In the rows, 128 means zero.
Each named move below is a turn or a mirror, shown by a few rows before and after it. Which moves, in which order, take the first row of each later pair to the second? The first pair is answered.
sebed:
[116 161 113  75 156 131 142  94 160 140 108 116 125 132 121] => [106 167 117  64 142 141 148 113 140 127 109 116 148 135 128]
[105 109 118  90 147 129 104  93 136 110  99 125 117 112 102] => [105 109 119  75 135 131 108 107 121 103 101 130 133 112 112]
[123 147 147  37 112 118 145 113 109 116 135 129 136 139 140] => [139 138 145  68 146  98 133  76 153 139 143 116  89 135 122]
[149 143 118 115  91 159 183 127 143 122 122 149 119 115 129] => [153 141 117 126 106 154 181 114 157 130 124 145 101 117 123]
tof:
[163 101 145 192 111 140 140 138 139 124 148 124 105 150 143] => [144 120 150 154  82 129 171 125 132 131 168 115 127 164 121]
[150 137 140 136 165  94 122 117 135 152 137 128  99 126 127] => [140 145 143 120 150  90 131 110 134 155 150 124 106 131 113]
[131  79 162 165  78 114 123 101 131 148 115 122  92 127  92] => [132  78 161 164  75 111 122  99 128 147 117 118  95 130  92]
negi:
[117 143 135 116 177  78 111 102 149 134 120 116 102 137 110] => [125 124 129 136 179 102 105 101 163 128 110 119  87 126 119]
[126 141 105 116 140 142 136 108 179  97 116 107 124 119 109] => [123 138 109 113 122 140 147 106 175  98 126 105 127 125 101]
[100 139 111  97 147 125 106 106 161 102  64 120 106 122 155] => [104 109 109 116 111 148 116  97 172  99  69 114  97 120 145]
vemod:
[ 97  96 142 168 143  98  72 132 153 119 138 131 111 128 101] => [114 135 131 151 172 116  68 151 125 110 108 150 119 112 147]
[152  98 114 152 104 171 156 115 136 163 143 123 116 123 124] => [158 118 105 152 127 184 152 127 122 154 119 131 119 114 153]
[118 136 124 116 136 128  93 147 125 114 114 140 134 131 142] => [129 139 136 120 132  94 106 137 124 137 149 135 123 142 119]
Pairs:
Between the rows of a pair lie two moves.
[124 136 115 145 122 136 114 168  96 117 110 147 150 123 160] => [141 138 134 153 108 102 138 152  98 154 157 139 138 130 134] -> negi then vemod
[176 146 154 157 118  87 171 122 112 116 197  79 121 110 101] => [121  77 132 156 109 135 123 116 158  56 135  64 135 108  88] -> negi then vemod
[117 161 131  65  62 137 190 125 103 135 146 120 153 141 124] => [150 160 113 130 187 136 105 169 104 117  75 149 108 108 187] -> negi then tof
[101 122 148 129 149 119 113 115 147 121 102 127 104 113 120] => [121 146 143 127 159 126 119 126 130 124 101 141 102 106 145] -> negi then vemod
[123  88 131 141  92 158 128 138 135 109 134 127 142 128 127] => [124 131 132 114 107 145 131 160 102 110 129 140 160 128 143] -> negi then vemod
[160  88 138 179  92 112 152 150 111 139 187 130 127 132 107] => [131  79 127 152  73 151 143 173  98 103 151 138 155 129 130] -> vemod then negi
[129 151 133 107 148  81 120 124  98 148 110 128 146 160 121] => [130 145 118 115 165 107 106 134 100 130  82 140 141 149 144] -> negi then sebed
[112 163 121 120 118 153 132 108 126 118  96 148 107 114 136] => [131 174 134 126 108 137 152 101 117 142 127 147  98 116 128] -> negi then vemod
[129  84 141 161  73 169 132 165 101 100 139 142 139 132 152] => [147  90 150 186 123 110 125 109 160 152 169 118  82 130 108] -> negi then sebed
[151 129 144 164 108 116 138 194  73 110 135 154 156 115 169] => [153  73 129 212 140 119 111 132 158 119 125 129  94 111 133] -> sebed then vemod
[149 114 120 142  88 183 133 139  92 115 130 152 151 124 173] => [148 107 121 145  94 173 131 148  85 119 134 150 154 128 175] -> negi then tof
[101 109 134  97 148 143 108 106 152 132 131 105 124 132 113] => [103 100 135 112 140 154 109 112 154 131 132 108 120 127 110] -> tof then negi
[123 141 129 134 165 101 109 128 116 128 128 133 126 132 120] => [129 127 129 155 161 108 109 121 131 131 131 130 110 128 118] -> negi then vemod
[127 133 147 124  97 121 149 128 157 159 165 127 127 107  94] => [140 134 142 153 163 117 102 153 147 148 133 143 111  93 125] -> negi then tof
[159 196 129 118 175  93 152 120 102 144 124 155  92 109 173] => [168 177 117 129 175 127 151 108 127 134 100 151  74 103 181] -> tof then negi
[112 156 128 115 136 107 141 128 137 125 137  94 111 146  95] => [ 95 144 118 105 119 129 136 145 127 101 119  98 130 144 106] -> sebed then vemod
[132 119 112 155 142 143 143 114 138 115 128 137 113 122 135] => [113 142 121 118 132 126 161 104 127 123 146 129 139 136 122] -> tof then negi
[119 155 133  81  84 148 158 109 145 142 122 116 137 150 100] => [178 158 141 151 153 112 125 132 132 164 131 138  84 130 125] -> tof then vemod
[133 103 120 142  59 144 166 172  71 108 151 174 188 138 160] => [115  94 139 138  57  95 162 153  85 124 183 156 192 151 116] -> negi then vemod
[109 128 121 149 215  94 131 107 153 151 158 145  85 142 100] => [ 76 152 128  81 145 113 163 150  83 124 167 160 168 160 114] -> tof then sebed
[167 101 118 185 133 153 140 122 140 144 144 144  78 117 137] => [159 119 137 154  88 138 165 156  90 144 176 148 125 131 135] -> sebed then vemod
[147 116 104 112  86 169 143 168  96 105 114 127 109 125 153] => [158 137 124 102  80 131 169 154  84 138 156 119 112 138 131] -> tof then vemod
[183 161 150 167 130 139 148 110 139 188 145 107  84 128  86] => [175 181 156 154 144 120 142 111 126 191 146 107  99 128  85] -> negi then negi
[120  76 119 135 151 101 108 168  97 107 116 118 180  98 125] => [117  67 122 140 138  87 112 155 101 116 132 105 177 108 102] -> vemod then vemod
[130 147  85 135 173 172 121 128 138 127  76 129 111 122 148] => [133 172 119 103 118 125 158 154  69 151 141 134 164 144 132] -> vemod then sebed
[173 187 123 121 132 133 168 135  96 160 141 140 124 120 155] => [147  74 124 187 107 154 126 117 162 134 129 113  96 125 109] -> vemod then tof
[143 143 122 145 139 122 145 140 138 132 131 129  79 117 141] => [137 144 127 127 107 126 167 133 137 137 147 119  87 123 128] -> negi then tof
[ 63  86 139 109 106 125 114 112 155  99 128 103 139 153  83] => [ 76  75 130 132 124 147  91 148 140  81 103 117 143 142 108] -> tof then sebed
[108 173 110  66 129 147 137 138 103 104 102 133 169 118 144] => [127 146 105 111 175 126 122  76 185 137 105 111  96 111 103] -> sebed then vemod
